One vector is turned by the same rotation once a tick. Each row is the vector after some number of ticks, and that number follows the row.
The counts run from 0 to 609.
[-0.88 -0.86  0.26  1.51  1.67 -0.58 -2.03  0.58 -0.19 -2.90  0.41  2.52
  2.16  1.59  1.56 -1.41  1.69  1.50 -2.40 -1.10  0.81  0.02 -0.87 -2.59
 -0.83  2.63 -0.10  0.88 -1.71 -0.62 -0.38  4.19  0.55 -0.62  2.57  1.72
 -1.36  1.40  1.08 -0.80 -3.24  2.19  4.36]
367
[ 1.39 -1.13 -2.75 -0.47  0.65 -1.98  0.51 -2.24 -0.89  1.06  1.74  3.02
  0.13  3.08 -1.10 -1.19 -0.57 -1.75  0.23 -0.47 -2.28  2.26 -3.08 -2.03
 -3.02 -0.67  1.07 -2.79  0.02  2.12 -1.50 -2.04 -0.99 -2.67  0.39 -0.01
  1.33 -0.89  1.04 -1.55  3.07  2.30 -2.64]
311
[-2.81 -1.74  0.46  3.52 -1.49 -1.81  0.80  0.23 -0.15  0.36 -0.89  3.85
  2.33  2.41  0.01 -1.71  2.16  0.65 -1.06 -3.53  0.58  1.10 -0.63  0.11
 -1.31  1.69 -0.71  0.51  0.48  0.98  1.59  1.01 -0.70 -3.35  1.12 -0.97
  1.80 -3.37  2.35 -1.36 -0.41  2.35 -0.69]
10
[-1.33  0.05  2.22  0.22  1.07  0.71  0.53  2.34 -0.93  1.64  0.30  1.50
  2.07 -0.22  1.56 -2.44  3.39  0.41  2.61 -1.80 -0.29 -3.57  1.79 -1.25
 -0.67  1.24 -0.53 -0.11 -0.35 -2.87  0.50 -1.44 -0.43 -1.39  2.86 -2.52
  1.67 -3.97  1.66 -2.24 -1.15  0.78 -1.00]
508
[-1.98 -0.41  3.84 -1.17  1.00  0.60  0.08  2.51 -2.57  1.27 -0.51  1.84
 -0.63  0.66  0.31 -1.74  2.24  0.43  0.31 -1.21 -0.48 -3.10  2.15 -1.07
 -2.09  1.28 -0.83 -0.54 -1.69 -2.84  0.63 -2.33 -1.78 -3.34  1.50 -0.68
  2.02 -2.79  4.05 -2.00  0.03  0.15 -1.03]
488
[ 1.08  0.19 -3.29  1.44  1.62  1.40  1.17 -0.02 -0.21  0.61  3.24  1.27
  4.00 -1.34  0.78 -0.53  0.26  0.40  2.62 -0.64 -1.05  0.08 -0.62 -1.34
 -0.14  0.03  2.53  1.52  2.21 -0.45 -2.24  1.15  2.39  1.12  1.28  2.42
  2.82 -2.67 -3.19 -1.32 -2.01  3.75 -0.81]
544
[-1.28 -1.81  1.26  0.75 -0.30  0.44 -1.27  3.26  2.78 -0.18  2.62 -0.55
 -0.98  0.05  0.18  0.06  0.36  0.29 -0.03  0.74  0.22  0.60 -1.23 -2.71
 -0.83  1.05 -1.45  2.06 -1.28  1.47  3.91  5.16 -0.84  2.23  0.14  3.24
  0.20  0.92  2.02 -2.63 -3.32  2.10  1.23]
407
[-0.89 -0.76 -0.30 -1.58  1.13  1.03  1.26 -3.09 -0.02  0.40  2.21  1.17
 -1.12  1.00 -0.63 -1.26 -0.39  0.26  0.46  1.38 -2.57 -0.24  0.64  1.01
 -3.84 -2.55 -0.49  0.17 -1.36 -1.88 -1.48 -0.58 -0.38 -2.31 -1.55  4.14
  4.60 -3.69  2.70 -1.20 -0.67  2.45 -1.92]
505
[-3.96 -0.99  0.55  1.60  3.63  1.75  0.42  1.70  0.16  2.48  0.55  0.01
  0.49 -1.08 -0.14 -1.33  0.57  1.48  2.77  0.55 -0.30 -1.88  1.03  0.25
 -0.97 -1.28  0.48 -1.52 -1.87 -0.61  1.74  1.82  0.96 -0.70  0.75  5.18
  3.69 -1.35  2.78 -1.68 -0.32  0.62  1.23]
167
[-0.42 -2.93  3.20 -1.60 -0.62  1.35 -0.48  1.25 -2.40 -0.58  1.55  1.90
 -1.71  0.40  0.93 -0.40  0.12  1.50 -1.92 -0.85 -1.84  0.41  1.95 -1.98
 -2.30  1.53 -0.58  1.72 -1.47 -2.43 -1.22 -1.62 -1.88 -3.18  0.86 -0.81
  1.64 -2.57  4.02 -1.51  0.92  1.48 -1.89]
216
[ 2.60 -0.51 -0.78 -1.03 -3.02 -2.18 -0.42  0.73 -1.51  0.56  2.78  1.28
 -0.58  1.93 -0.91 -0.32  1.21 -2.30 -1.35 -1.80  0.01  1.39 -1.48 -1.45
 -2.86  2.46  0.72  1.07  0.85  0.09 -1.21 -2.03 -1.40 -3.46 -0.59 -0.61
  2.18 -2.66 -1.16 -2.48  0.08  2.76 -3.41]
568
[ 1.09 -0.11 -0.44 -0.15 -1.27 -2.38 -0.32 -0.73 -1.34 -1.47  0.38  2.99
  2.16  2.97  1.36 -2.43  2.81 -0.49 -1.54 -2.50  0.49 -0.56 -0.31 -1.94
 -2.32  2.90 -0.28  1.08  0.15 -2.02 -2.43 -1.80 -1.13 -3.60  2.04 -3.15
 -0.36 -2.76  0.29 -1.04 -1.56  1.96 -0.58]
289
[ 0.07 -3.38 -0.84  0.46 -2.70 -1.73 -1.28  0.22  1.29 -1.01  1.72  1.31
  0.12  1.27 -0.80 -0.63 -0.47 -0.32 -3.06 -1.01 -1.10  4.10 -1.48 -2.64
 -2.76  2.10 -0.53  3.51 -0.34  1.22  1.00  2.01 -2.34 -0.23 -0.88  1.15
  0.44  0.02  2.24 -1.53 -1.35  2.92 -2.37]
23
[-0.64 -0.81 -3.09  1.34  2.58 -2.35 -2.02 -1.30 -1.37 -0.41  1.51  1.37
  4.68  1.22 -0.23 -4.06  0.62  1.51 -1.55 -0.62  0.47  0.07 -0.03 -0.55
 -1.64  2.65  0.99 -0.05 -1.27 -1.64 -1.66  0.85 -0.27 -0.84  1.85  3.52
 -0.11  0.66  1.23  1.15 -2.82  2.35  2.15]
598
[-1.70 -1.19  0.04  2.66 -0.64 -1.55  1.66  2.38  1.28  0.91 -0.32  3.15
  1.65  2.07  0.93 -0.01  1.98 -0.59  0.94 -3.03 -0.03  1.32 -2.48 -4.06
 -0.05  0.82  0.18 -0.35  0.20  3.72  1.46  1.80  0.02 -0.55  2.47 -3.22
  0.14 -2.26  1.24 -3.10  1.79  1.94 -1.10]
51
[ 1.84  0.49  0.57 -1.81 -1.62  1.10  2.00  0.83  1.08 -0.44  3.27  1.21
  0.26  0.00  2.03 -1.15  2.05 -0.78  2.29 -0.92 -1.62 -1.44  0.14 -2.83
 -0.72  0.61 -0.61  2.59  1.09 -1.65 -0.96 -0.62 -0.60  0.70  1.28 -3.35
  0.71 -4.22  0.06 -3.20 -1.90  2.08 -3.69]
223
[ 1.65 -1.38 -3.68  1.12 -1.38 -0.24 -0.18 -1.38  2.00 -0.89  3.85  0.67
  2.70 -0.05 -0.01 -0.71 -0.35  0.44 -0.11 -0.52 -1.63  2.64 -1.57 -1.05
 -1.47  0.81  0.97  3.59  1.52  0.58 -0.80  2.82  0.33  1.68 -0.35  2.41
  1.35 -0.82 -0.39 -0.72 -3.13  4.22 -1.60]
585
[-1.56  0.17  0.61  0.92  2.73  1.91  1.40  0.72  2.89 -1.96  0.91  1.68
  1.49  0.80  2.36  0.11  0.97  1.83  0.98  0.24 -0.47 -1.72 -0.37 -2.08
  0.54 -0.95 -0.41  0.86 -0.89 -0.08  1.01  5.63  2.33  2.39  2.59  0.68
 -0.45 -0.59  2.43 -1.93 -2.52  1.64  2.24]
413
[ 0.88  0.20 -2.14  0.21  2.32 -1.12  0.06 -1.76 -1.74 -0.52 -0.34  4.17
  1.59  3.89 -0.67 -1.00  0.07 -0.84 -0.11 -1.12 -1.32  0.99 -2.48 -2.45
 -1.98 -0.44  1.25 -3.41 -0.64  0.72 -2.69 -1.35  1.57 -3.38  2.54 -0.75
  0.55 -0.98  1.14 -1.16  2.31  1.63  0.88]
331
[ 2.05 -1.95 -1.69 -0.20 -0.68  1.59  0.79  1.59 -0.02  1.76  3.73  0.83
  0.34 -1.36 -0.58  1.13 -0.22 -0.80  2.41 -0.36 -1.99  2.77 -1.16 -2.03
 -0.94  0.14  2.39  0.30  1.97  1.29 -1.65 -0.45  0.89  0.17 -0.28  1.46
  3.65 -2.56 -1.51 -2.15  1.20  3.98 -3.98]
543
[-3.08 -0.51  3.07 -0.33  1.11 -0.42 -0.13  0.51  0.44 -0.33 -0.49  1.64
 -1.63  2.94  0.59 -0.90  1.94  0.37 -1.76  0.09  0.22 -2.41  0.41  0.07
 -2.87 -0.40 -2.28 -0.47 -2.66 -1.45  1.84  1.85 -0.46 -3.38 -0.03  2.51
  2.07 -1.48  4.49 -2.61 -2.16  0.04  1.32]
142
[-2.21 -1.37  2.38  1.61 -1.05 -0.07 -0.77  3.83 -1.24  1.76  0.28 -0.03
  0.71 -0.89  0.44 -1.11  2.79  0.44  0.86 -1.59  1.56 -2.69  2.15 -0.41
 -0.84  3.10 -0.08  1.71  0.13 -2.45  2.25  0.28 -1.30 -1.55  0.21  2.08
  3.04 -2.57  0.83 -1.68 -2.50  1.40 -0.61]
209
[ 1.58 -1.36 -1.34 -0.44 -2.20 -3.47 -1.26  2.57 -0.37  1.07  3.10 -0.32
  0.97  0.87 -1.17 -2.04  1.25 -2.32  0.07 -0.86 -0.37  1.52 -1.68 -3.20
 -2.08  3.56  0.08  2.05  0.50  0.36  0.73 -0.99 -3.50  0.03 -0.25  0.48
  0.80 -0.32  0.24 -1.39 -1.03  2.70 -3.62]
296
[ 0.87 -2.26  1.06 -1.38 -1.45 -0.56 -0.33  1.67  0.84 -1.08  1.05  2.61
 -2.48  2.93  0.22  1.24 -0.27 -1.39 -1.76 -0.24 -1.40  3.17 -2.78 -4.98
 -2.05  0.83 -0.52 -0.06 -1.35  2.56  0.72  1.33 -1.60 -1.06  0.65 -1.41
 -0.35  0.38  2.55 -3.47  1.23  1.48 -1.18]
369
[-0.71 -0.32  3.17 -0.08 -0.51  2.12  0.37  3.86  1.26 -0.68  1.52  1.37
 -0.79 -1.10  2.54  1.39  2.83  0.47  0.82 -1.14  1.99 -2.48  0.24 -3.13
  0.52  1.58 -0.57  2.09 -0.06 -0.53  1.74  3.58  1.84  0.14  1.43 -0.30
  1.12 -2.03 -0.88 -3.88 -3.77  1.83  0.87]
156
[-3.92 -0.94 -2.22  4.20  0.03 -2.24 -0.12 -0.60  0.13  0.98 -0.10  2.30
  3.77  1.57 -0.60 -2.54  2.04  0.85 -0.45 -2.45  0.32  0.37 -0.77  1.82
 -1.64  0.95  0.34  0.20  0.22  1.25  1.40  1.72  0.03 -1.54  0.47  2.58
  3.33 -2.28  1.51 -0.07 -1.42  2.95 -0.28]
592
[ 2.62  0.46  1.07 -3.52  0.47  0.28 -1.75  2.18 -1.80 -1.44  0.87  2.24
 -1.82  1.90  0.88  1.06  1.05 -1.55 -1.46  0.73  1.27 -0.39 -1.81 -4.74
 -1.23  2.13  0.81 -1.28 -1.87 -0.43 -2.09  1.17  0.59 -2.52  2.22 -0.44
 -1.13  1.28 -0.48 -3.85 -0.57  0.83  1.60]
111
[ 1.82 -0.08 -1.92 -2.30  1.59  0.41 -0.32 -0.97  0.16  1.73  4.25 -1.70
  0.46 -1.23 -0.62 -2.50 -0.36 -0.69  2.60  2.15 -2.63 -1.22  0.38 -1.78
 -2.04 -0.12  0.69  0.71  0.00 -2.88 -1.24 -0.57 -0.91  1.58 -0.45  4.31
  2.13  0.21 -0.49 -0.13 -2.61  2.18 -2.40]
511
[ 1.21 -1.60 -1.73  0.50  0.06 -1.32 -1.31  0.46 -2.38  0.99  0.86  2.94
  1.11  2.89 -1.38  0.59  0.33 -1.58 -0.58 -1.61  0.95  2.26 -2.97 -1.89
 -1.83  1.77  2.16 -2.29  0.20  2.45 -2.76 -0.72  0.83 -4.73  0.83  1.71
  2.04 -0.86 -1.32 -1.82  1.66  2.77  0.25]
609
[ 1.36 -0.90  1.40 -2.13 -0.44  1.34  0.16 -1.10 -1.34 -2.97  1.30  2.77
  0.99  1.02  1.80 -1.47  1.62  2.19 -1.85 -0.85 -0.60 -0.89  2.19 -1.45
 -2.20  2.11  0.21  2.60 -0.81 -4.16 -3.39 -0.11 -0.77 -2.28  1.40 -0.17
  1.17 -2.92  1.55 -0.92 -2.85  2.65  0.14]
520
[-1.50 -1.66  1.85 -0.25 -0.96  2.57  0.68  1.61  2.75 -0.76  3.03  0.44
 -2.28  0.00  0.72  1.93 -0.21  0.41 -0.11  0.76 -0.47  0.94 -0.57 -1.42
 -1.06 -0.93 -0.80  3.20 -0.25  0.47  2.21  4.81  0.83  1.00 -0.96  2.63
  2.70 -1.38  1.76 -3.08 -2.48  2.84 -0.31]
155
